In the rows, 128 means zero.
which system made each run:
trace 1, J (9 x 26):
[[193 123  86 136 136 105 109 209 127 171 135 121 146  68 109 169 140 160
  128 106 177 120 144 140  89 114]
 [ 53 135 124 130 122 102 178  75 155 117 124 104 165 123 156  83 101 131
  137 183  92  84  98  81 167 126]
 [137 111 150  83 108 138  98 185  74 106 185 148 102 180 103 146 165 105
  113 113 129 156 119 181  98  75]
 [160 156  97 190  99 120 137  92 170 138  87 151 143 147 158 164  79 151
  110 132 175  62 176 120 138 174]
 [ 75  58 192 129 140 166 117  98  97 124 106  87 110 124 119  54 147  89
  150 119 118 185 104 138 124 139]
 [176 188  94  91 146 133 133 189 137 128 124 158 167  96 116 180 153 194
  104  80 164 167 130 113 100 139]
 [ 86 106 125 170 147  71 150  94 146 149 139  79 130  67 118 101  77 118
  115 199  94  66 122  88 132  98]
 [113 111 125  56  85 144 133 178  90 111 172 143 149 205 143 115 188 107
  179 122 125 141  87 171 150  88]
 [152 191 137 177 114 126 109  94 148  98 123 175  93 163 135 185  81 154
   40 125 150  86 183 129 105 148]]
trace 2, M (9 x 26):
[[116 172 136 169 124 134 109 160 116 113 160 112 144  98 139 109 141 166
  136 111 128 105 102 137 139 131]
 [103  91 132  94 121 105 167 100 122 121 118 121 155 135 119 129 104 107
  102 142 148 142 123 108 111 112]
 [138 131 125 139 118 153  98 187 129 138 138 128 127 144 147 119 164 155
  154 139 140  90 131 149 122 119]
 [ 93 138 150 147 111 107 146  84 108 101 145 122 147 121 124 119 103 122
   87 104 137 143 112 130 137 140]
 [145  83 127 101 137 161 123 166 134 146  93 123 134 148 126 129 140 128
  156 145 158 126 146 123  94 117]
 [ 98 177 134 159 119 116 121 130 127 110 151 124 138  92 145 108 144 163
  108 106 119 122 104 132 149 147]
 [125  80 129  99 138 121 155 117 119 136 121 116 150 139  97 135  97 107
  119 156 139 140 137 106  97  94]
 [130 156 119 142 107 132 108 173 135 120 135 130 121 132 164 120 164 152
  159 124 139  83 113 144 144 136]
 [ 93 114 149 130 117 113 142  74 106 122 144 130 139 138 109 117 104 111
   73 122 123 159 130 135 125 124]]
trace 3, U (9 x 26):
[[118 132 169 168 115 148  79 189 109  86 167 109  85 166 144 123 123 128
  143 175 133  32 128 146  96  77]
 [111  97 138 179  81 129 139  36 104 140 115 129 141 151 138  94 113  86
  125  70 142 175 128 174 179 191]
 [142  91 137  81 156 179 112 152 167 151  60 160 106 164 128 148 139 158
   77 173 163 133 194 102  53 120]
 [124 183 120 184 148 129 121 155 139 135 122  97 166  25 142  97 150 197
  143  76 142 137  96 112 142 178]
 [107 106  98  33 133  81 205 125 115 120 156 119 196 134  96 148 100 107
  127 162 120 148  96  80 121  69]
 [127 157 144 160  84 108  81 205  93  85 195 123  84 150 160 128 160 120
  146 128 134  50 102 183 132  93]
 [105  94 140 189  92 130 141   9 113 141 134 130 144 186 117 108  67  81
  111 125 116 136 154 157 165 157]
 [153  69 161  93 148 193  92 161 152 137  34 147  67 158 146 129 168 128
  119 133 183 146 178 126  59 147]
 [121 199 100 165 151 130 130 121 165 163 116 136 182  41 133 113 144 224
   83  84 126 159 129 103 148 187]]
trace 4, Z (9 x 26):
[[ 77 132 135 119 110 137 160  82 133 113 117 131 170 146 148  97 125 140
  113 121 134 144 112 115 153 153]
 [153 111 142 106 144 140 113 182 107 123 132 124 124 122 101 151 133 133
  112 122 158 145 135 128  72  96]
 [108 150 109 169 100 102 144 118 144 131 131 118 162 111 160 114 115 150
  131 133 142  74 117 123 156 146]
 [ 97  93 160  85 127 148 133 128 103 108 132 125 131 166 114 112 135 106
  119 138 130 164 117 129 104 104]
 [167 162 111 159 113 122 109 169 130 125 131 137 131 114 141 158 134 154
  129  97 170 101 135 146 120 143]
 [ 80  92 145 141 122 131 146  76 137 137 108 111 145 134 134  88 109 122
  110 156 130 124 134 116 134 138]
 [149 134 131  85 139 146 123 186 110 115 130 129 136 125 120 141 164 142
  154 101 146 161 110 130 105 117]
 [114 158 119 173 115  97 135 103 142 130 141 132 141 108 132 138  94 154
   74 138 136  89 142 120 130 133]
 [108  73 142  99 126 144 138 141 109 127 125 104 136 151 126  96 138  94
  176 152 127 130 108 131 126 103]]
trace 5, M (9 x 26):
[[ 55 103 181 100 136 144 108 118 115 106 148 121  82 158 129  79 157 109
   99 169  80 138 116 133 120  93]
 [194 131  94 153  98 117 126 163  96 141 155 135 175 131 109 174 109 131
  137  72 187 130 137 166 119 127]
 [ 69 125 168 143 134 155 132  84 165 105  63 119 105 134 173  85 126 136
  116 156 136 100 136  94 129 168]
 [143 108 122  96 143 137 119 168  84 155 178 116 160 105  81 119 161 130
  146  95 108 203 105 153 122  99]
 [133 176 112 146 124 103 150 133 168 105 102 138 142 113 155 166  90 168
   90 149 167  57 146  83 106 136]
 [ 83  65 146 122 121 121 128 115 106 146 150  92 113 131 126  68 146  79
  171 160  86 129  98 146 154 102]
 [165 178 105 101  94 137 129 154 118 108 156 180 157 186 126 182 135 157
  100  89 161 139 143 154 121 126]
 [104  90 175 196 136 130 109  96 134 126  83  90  83  89 140  94 101 107
  110 137 156  97 142 122 104 154]
 [134 126 102  75 136 160 153 138 121 155 130 135 194 141 115 111 164 145
  187 102 110 197 102 129 159 140]]
trace 6, E (9 x 26):
[[ 92 157 137  82 124  83 168  77 130  76 133 145  98 152 137 140 106  88
  116 148  88 125 104  97 154 119]
 [156 105 122 153 117 123  71 148 113 180 160 149  81 131 111 132 160 124
  102 122 109 141 164 192 123 118]
 [153 187 128 161 140 148 140  82 143  91 106 133 124 152 134 152  78 123
  171 118 113 111 133  99 154 167]
 [114  86 131  97 142  82 129 106 132 163 106 126  76  74 119 112 157  92
   97 126 104 180 126 133 126 135]
 [174 194  89 138 146 148 115 162 144 149 159 150 159 128 111 158 128 187
  140 127 102 125 143 123 137 123]
 [ 89 125 157 124 141  88 151  97 119  87 143 103  98 114 121 123  88  87
  117 165  98 102 105  95 126  97]
 [158 109 100 109  94 117 103 152 114 166 158 161 105 167 130 137 177 112
  138 116 112 142 140 191 150 121]
 [131 180 159 180 140 168 113  84 139  91 108 138 111 153 130 140  84 147
  107 121 127 111 156 111 123 162]
 [147  77 113 120 138  82 142 111 125 162  97 106 100  69 120 118 136  73
  161 111 122 160 112 129 141 148]]
trace 7, Z (9 x 26):
[[120 104 150 154  96  93 120  79  95 110 159 126  78 161 125 125 104  56
  129 127 105 116 124 170 153 120]
 [179 114 115 117 116 170 104 132 141 153  80 162  91 188 147 142 158 114
  173 115 142 141 165 157 134 165]
 [122 150 149 170 165 147 111  84 150 144  83 124 105  67 123 109 124 155
   94 100 117 171 146 110 124 187]
 [145  96  86  77 171 103 169 135 143 179 115 106 170  77  88 136 120 131
  154 153 107 164 122  83 118 104]
 [102 204 116 103 136  93 131 166 138  95 184 136 116 113 137 142 140 158
  117 166  70  83  96 102 141  87]
 [132  99 135 157  84  88 122  95  78 119 195 126 107 177 107 139  93  56
  133 131 110 107 123 181 151  92]
 [165 121 134 128 104 176 101 130 146 120  69 162  71 209 175 141 157 105
  180 122 151 104 160 157 138 172]
 [123 124 156 173 149 153 102  77 137 158  81 130 104  77 118 102 142 147
   82  75 133 204 152 139 124 201]
 [163 108  86  87 191 132 168 140 161 182  83 105 186  69  90 144 105 157
  160 155 124 160 137  58 102 122]]
trace 8, J (9 x 26):
[[111  67 149 120 120 154 101 170  86 154 178 119 152 156  96 102 150 132
  106 143 137 150 132 169  92  75]
 [136 178 120 149 100 130 152 139 141  80 106 134 168 147 164 157  96 157
  126 111 194  70 125 107 120 152]
 [ 74  50 167 140 119 120 123  92 105 145 127 104 119 118 114  80 126  99
   76 141 137 154 133 145 106 117]
 [155 156 114 115 130 181 126 193 127 122 124 129 190 143 133 139 146 186
  160 103 175 131 123 123 107 132]
 [ 79 128 152 151 128  71 151  89 129 103 128 104 121  74 128 120  88 118
   62 143 139 104 113  97 115 122]
 [131  70 109  95 105 152 126 180 111 167 149 125 173 167 122 108 164 135
  163 144 144 134 128 160 121  92]
 [109 202 154 150 114 128 134 115 133  58 130 142 128 146 156 153 100 155
   87 117 153  84 123 105 122 147]
 [129  31 133 145 113 113 122 109 100 179 125 107 131 123 103 106 116  85
  115 130 152 151 146 165 108 116]
 [117 175 132 107 135 185 134 165 151 100  92 134 168 144 163 118 156 190
  158 117 156 121 115  96 125 156]]
trace 9, C (9 x 26):
[[151  86 114 153 157 125 119 186 150 176 101  90 143  62 114 127 115 160
  126 167 166  86 151  99  71 103]
 [ 79 165 106  96 111 114 170 117 129 110 159 121 179 136 154  88 152 134
  185 133  77 126  67 113 199 130]
 [133 126 151  92 121 102 124 142  93  87 172 154 101 167  93 181 102 103
   49 135 143 132 142 138  76  69]
 [158 100 112 208  86 118 108 114 139 154 102 111 101 145 170 116 115  94
  187 133 154  49 146 166 161 164]
 [ 99 128 158  81 145 181 130  68 132 126  87 160 112 160 122 100 164 126
  108  97  98 234 135 126 139 176]
 [180 146 119 162 164 141  93 213 132 152 129 111 145  53  99 159 129 193
  104 108 177 120 150 117  62 118]
 [ 60 126 104 127 124  97 188  94 156 132 122  85 195  95 157  75 109 136
  175 175 100  84  80  76 179 128]
 [130 135 133  31 117 107 133 166  82  91 197 164 109 191  97 168 155  94
  103 133  97 167 107 153 113  57]
 [158 139 132 240  76 100 100 111 128 110 132 125  89 146 156 159  73 109
  109 122 181  29 163 167 129 148]]
trace 10, U (9 x 26):
[[142 104 114 104 151  90 139 139 142 155 100 122 109  72 115 143 131 118
  111 137 134 141 132 105 103 123]
 [129 164 105 117 131 136 129 158 134 131 153 129 151 133 137 122 149 155
  172 139  94 115 108 123 157 121]
 [127 141 148 128 127  98 139 104  96  92 160 122 109 132 107 147  92  90
  113 120 116 133 110 129 127 109]
 [149  90 113 141 106 120 113 130 136 164 116 137  99 155 143 127 141 101
  150 149 127 101 152 160 140 132]
 [117 153 155 141 148 175 113  93 137 115 107 141 113 147 126 115 129 147
  116 121 107 154 142 119 132 161]
 [162 112 110 112 149 107 136 139 136 157  98 125 128  79 108 154 123 129
  114 114 149 157 141 113 102 135]
 [113 162 104 107 135 121 143 158 152 128 136 124 147 116 149 117 148 159
  159 155 100 100 104 101 150 119]
 [122 138 143 125 126 104 133 123  85  98 185 116 126 130  98 138 107  97
  124 112 105 145  98 141 133  98]
 [152 104 113 142  94 109 123 119 134 139 120 141  97 170 148 145 120  93
  141 144 142  81 153 154 138 127]]
trace 11, E (9 x 26):
[[122 122 121 108 125 115 128 135 110 134 182 132 129 157 102 132 124 114
  126 162  85 124 126 142 132  78]
 [138 147 149 144 102 128 106 130 116  93 140 147  84 178 147 145 127 105
  127 124 132  95 136 156 127 128]
 [135 109 132 168 114 128 122  71 130 149 101 134 106 135 134 115 117 101
  129 106 128 143 145 151 151 173]
 [159 138 120 110 165 147 126 124 149 150  78 133 116  97 120 138 140 143
  147 109 123 175 140 103 121 167]
 [114 162 108 122 153  87 151 138 141 136 143 115 150  57 114 132 119 160
  102 138 107 129 109  91 126 118]
 [124 121 111  94 130 114 134 159 117 137 181 124 138 151 106 134 127 121
  143 177  85 109 118 127 128  67]
 [114 153 156 136  91 127 107 133 104  80 165 151  93 188 144 138 132 110
  112 124 129  94 124 163 133 114]
 [148  93 137 180 101 136 114  73 120 150 101 134 102 158 131 125 106  86
  132 106 145 134 161 170 140 168]
 [151 140 126 118 159 155 130 112 158 141  52 134 108  98 139 126 148 137
  157  99 131 172 136 103 131 192]]
trace 12, H (9 x 26):
[[169 117  81 118 150 168 132 197 159 180 100 111 187 114 129 128 144 185
  198 154 150 104 140 102 112 123]
 [ 44 141 149  97 109  74 173 122  98  74 181 104 168 105 130 103 119 123
   93 142 120 116  62 102 139  85]
 [189  65 100 108  97 123 119 153 114 165 136 155 126 201 109 179 110  94
  122 148 171 105 181 169  95  88]
 [ 69 155 173 184 101 164 111 130 142  76 104 106 121 148 196  74 137 153
  158 141 152  49 105 121 144 158]
 [115  74 154 108 120 140 137  85  98 144 105 140 150 127  97 120 132 114
   58  67 173 236 141 151  99 156]
 [177 173 103 137 173 176 107 221 158 145 109 114 162  89 128 145 142 210
  172 139 148  97 135  90  93 125]
 [ 53 105 118 115 113  50 188  93 108 129 175  86 187  73 117  88 106 109
  107 151 105 131  69 103 156  94]
 [187  98 102  50 103 132 127 178 118 135 141 174 112 230 119 194 135 100
  145 159 144 111 161 153 103  71]
 [ 77 154 175 238  87 134  95 115 127  79 136 100 103 133 182  84 108 136
  119 138 155  26 118 145 139 151]]
trace 13, C (9 x 26):
[[102  82 130  69  74 111 130 117  94 140 160 170 126 188 130 118 179  95
   83 105 132 186 128 192 139 113]
 [166 149 161 213 124 199  75 151 119 109 118 126 128 168 130 147  94 163
  127 115 184  80 174 148  88 146]
 [ 82  58 143 125 128 127 158  89 131 149  61  86 148  75 149  58 149 104
  159 106 157 171  96 113 143 177]
 [130 163 106  66 138 168 118 202 125 144 171 165 188 152 108 142 180 212
   96 127 126 164 132 134 100  91]
 [ 92 136 164 199 118  99 143 137 101  68 161  63 154  93 131 117  59 119
  137 148 163  39  89 100 112  98]
 [114  51  97  41  72  95 171  99 122 157 118 160 135 201 149 120 164  57
  151 139 130 153 120 163 166 116]
 [147 189 179 183 118 198  48 158 105  83 156 163  77 186 132 147 144 166
   84  92 142 118 163 178  97 142]
 [132  45 136 192 138 124 154  69 132 170  54  71 164  58 119  91  79 102
  145 106 188 150 136 108 116 183]
 [109 153  98  21 149 175 134 200 160 150 115 160 169 143 150 103 231 200
  156 141 101 172 110 109 133 122]]
trace 14, H (9 x 26):
[[168 134 119 120 146  82 151  85 117 117 130 130  98 114  91 174  73  75
  128 120 108 144 131 112 130 122]
 [133 130 110 123 123 116 101 144 160 155 114 145  65 132 160 120 172 124
  152 161  90  91 139 143 149 134]
 [114 166 150 151 121 138 126  66 105  98 157 140 122 157 114 125 106 114
  115  98  90 164 123 144 160 151]
 [183 114 126 130 161 129 112 135 145 148  73 129  73  98 121 155 125 111
  143 119 141 140 153 116 101 152]
 [ 95 169 111 134 134 115 125 122 147 147 148 132 140  94 142  93 166 166
  130 130  74 137 106 126 172 146]
 [165 131 122  99 152 112 146 104 106 119 150 134 124 142  75 173  83  93
  129 128  99 165 131 114 119 100]
 [141 134 111 146 116  94 112 155 151 139 119 128  73 111 165 131 148 117
  155 155 120  62 130 137 142 130]
 [ 92 133 146 131 110 138 133  56 119 121 142 149 126 178 126 104 123 114
  106 121  89 164 131 148 163 147]
 [188 139 145 138 154 153 101 154 124 114  93 131  82 117 115 164 124 120
  145  98 153 144 147 126  92 147]]

runs to name:
trace 15 (2 x 26):
[[140 110 120 125 159 133 130  91 162 167  79 135 104 113 121 124 124 126
  126 144 105 153 157 106 126 154]
 [135 150 112 107 168 119 131 143 137 142 133 120 125  80 108 126 143 144
  149 131  86 158 109 102 135 126]]
 | Z
trace 16 (2 x 26):
[[155 134  83 162 109  76 124 108 158 170 143 142  98 132 140 150 106 116
  126 176  96  62 161 140 154 119]
 [118 115 174 131 158 187 111  96 117 112 108 109  94 157 119  88 134  96
  190 130  83 167 118 124 141 148]]
 | U
trace 17 (2 x 26):
[[155  70 120 145 101 115 120 181 114 139 138 105 135 155 129 146  99 106
  146 169 182  50 147 144  87  76]
 [ 80 132 150 134  78 142 133  77 118  98 117 138 121 182 178  81 159  97
  161  97 121 137  97 162 192 176]]
 | C
trace 18 (2 x 26):
[[106 200 109 172  74 103 116 131 148 108 141 158 124 133 193 120 160 171
  105 105 141  69 120 156 176 168]
 [123  73 173 133 167 179 127  58 113 145 108 115 127 154  72 112  82 103
  110 139 111 197 162 111  98 129]]
 | H
trace 19 (2 x 26):
[[142  95 141 105 133 172  93 189 145 138  85 135  80 154 155 120 179 134
  159 152 149 104 148 138  97 125]
 [116 187 125 182 117 112 135  74 120 116 150 132 156  97 124 122 104 150
   98  74 117 152 111 136 165 173]]
 | J
trace 20 (2 x 26):
[[144 177  96 134 158 105 190  42 157 129 102 130 179 101 104 158  53 139
  124 122 107 152 132  63 155 163]
 [109  68 150  83 154 114 101 197 120 144 128  98  59  92 129  95 188  97
  158 175  99 122 104 131 100  78]]
 | J
trace 21 (2 x 26):
[[145 169 152 141 151 182 119 116 125  97 117 135 127 159 113 143 104 144
  138 120 119 142 145 110 115 144]
 [126 101 118 129 121  63 144 119 129 138 108 113 100  72 136 131 127  91
  117 119 145 124 114 125 129 139]]
 | E
trace 22 (2 x 26):
[[135 117 137  96 152 158 105 137 115 145 150 136 101 150 101 116 161 118
  151 137  72 177 129 144 131 108]
 [153 189 125 151 116  98 127 125 126  92 140 147 112 122 132 175 100 134
   91 102 147 105 133 127 122 137]]
 | E
trace 23 (2 x 26):
[[121 118  95 102  92 122 148 120 121 154 154 152 181 174 128 123 143 134
  127 126 127 142 127 155 155 120]
 [125 129 175 149 143 169  99 146 124  94 110 122  97 145 130 131 114 137
  112 140 152 105 145 117  80 126]]
 | E
trace 24 (2 x 26):
[[123  88 122 129 152 155 150 115 121 155 145 100 199 144  82 120  78 139
  140 171 120 132 141 101 105  88]
 [108 134 146  79 107 112 129 193 120  69 121 129  90 138 171 131 172 113
  148 127 161  91  87 128 114 111]]
 | E
trace 25 (2 x 26):
[[ 98 154 123  57 171 102 158 128 136 119 158 131 137 108  93 137 125 140
   98 174  63 156 111  75 118  81]
 [140 148 119 140 101  88  98 185 100 121 212 133 102 141 118 154 135 123
  116 149 107  72 122 168 123  65]]
 | E
trace 26 (2 x 26):
[[136 100 117  71 114 211 120 183 130 153 124 156 186 230 131 125 167 169
  148 151 156 141 156 144 103 102]
 [ 85 142 193 195 107 124 125 135 104  45 115  89 129  99 157 110  94 132
   94  95 210  77  99 118  93 148]]
 | E
trace 27 (2 x 26):
[[110  41 172 140 116 151  99 113 120 132  95 115  60 181 140  97 129  67
  142 175 135  95 155 153 104 113]
 [150 166 124 151  97 154 116 119 120 116 101 152 140 137 157 128 164 142
  151  31 168 172 117 167 164 209]]
 | E
trace 28 (2 x 26):
[[102 113 147 123 107  66 147 132 109  80 133  94  81 111 155 119 119  61
  166 145 128  74  78 122 143 109]
 [126 110 122 132  93 146  94  99 108 164 175 168 111 207 119 117 155 114
  110 129  87 156 160 200 157 124]]
 | U
trace 29 (2 x 26):
[[107 156 155 139 117 145 121 147 119  73 145 112 112 167 154 116 124 124
  175 157 117  64 102 121 138 110]
 [112  86 144 124  84 110 129  87  94 130 137 143 118 163 125 121 136  84
   94  92 148 170 132 177 136 139]]
 | E
trace 30 (2 x 26):
[[121 115 127  58 146 115 168 153 144 103  86 125 138 116 134 149 127 128
  121 147 163 128 117  73  90 113]
 [105 127 110 161 113 101 104 161 132 166 172 116 130  98 140  97 161 159
  117 156 103  83 122 156 144 107]]
 | M
trace 31 (2 x 26):
[[134  95 120 116 166 123 158 153 137 147  73  77 166  35 119 110 127 137
  171 109 165 157  98  79 108 150]
 [101 151  83  51 125  84 158 171 134 147 187 151 181 114 117 136 163 173
   88 158  98 136 108 113 129  73]]
 | H
trace 32 (2 x 26):
[[162 140 102 139 154 105 124 148 132 170 123 124 146  48 100 145 135 159
  106  93 138 167 136 124 114 148]
 [117 155 103  99 159 113 162 140 158 128 137 115 158 115 123 133 104 151
  154 189  88  91 118  69 130  94]]
 | E
trace 33 (2 x 26):
[[ 53  97 156 108  95 139 160 138 124  88 122 106 197 153 155  91 121 149
   98 152 187  97 105 105 106 106]
 [ 90  92 152 134  95 149 108 195  88 120 165 105 170 135 138  88 166 151
  118 118 178 117 103 168 101  97]]
 | M
trace 34 (2 x 26):
[[113  33 136 123  88 112 139 122 101 145 133 110 135 172 128 111 114  70
  139 159 164 102 134 161 116  93]
 [126 168 143 152  91 187  96 146 119 102 133 154 146 189 162 118 163 168
  133  84 160 126 129 170 141 165]]
 | M
trace 35 (2 x 26):
[[135  98 153 152 139 155 102 123 112 143 118 118 121 115 105 116 129 128
  109 104 147 167 144 146  99 142]
 [138 139 100 112 126 125 150 134 160 139  86 141 156 120 151 142 131 157
  128 128 157 121 138 102 125 153]]
 | U
trace 36 (2 x 26):
[[162  92 100 127 151 151 115 145 147 196 108 134 147 119 100 133 130 157
  122 151 133 143 171 127 101 121]
 [103 184 139 132 143 136 138 146 132  85 129 103 140  99 148 108 137 152
  172 118 110 110  80  96 150 143]]
 | C
trace 37 (2 x 26):
[[128  91 114 132 109  81 171  89 132 131 110 111 143 128 133 137  77  82
  140 153 148  91 126 109 134 121]
 [108 120 138  96 127 167  99 158 134 143 121 145 104 153 148  93 202 148
  139 129 111 153 126 154 131 135]]
 | E
trace 38 (2 x 26):
[[ 99 155 127 110 126 160  95 202 125 137 191 140 151 153 127 110 178 196
  104 166 101 102 125 143 111  74]
 [137 103 134 177  98 100 167  86  88  98 143  94 175 143 109 145  41  78
  149 113 175 100 113 127 130 123]]
 | H
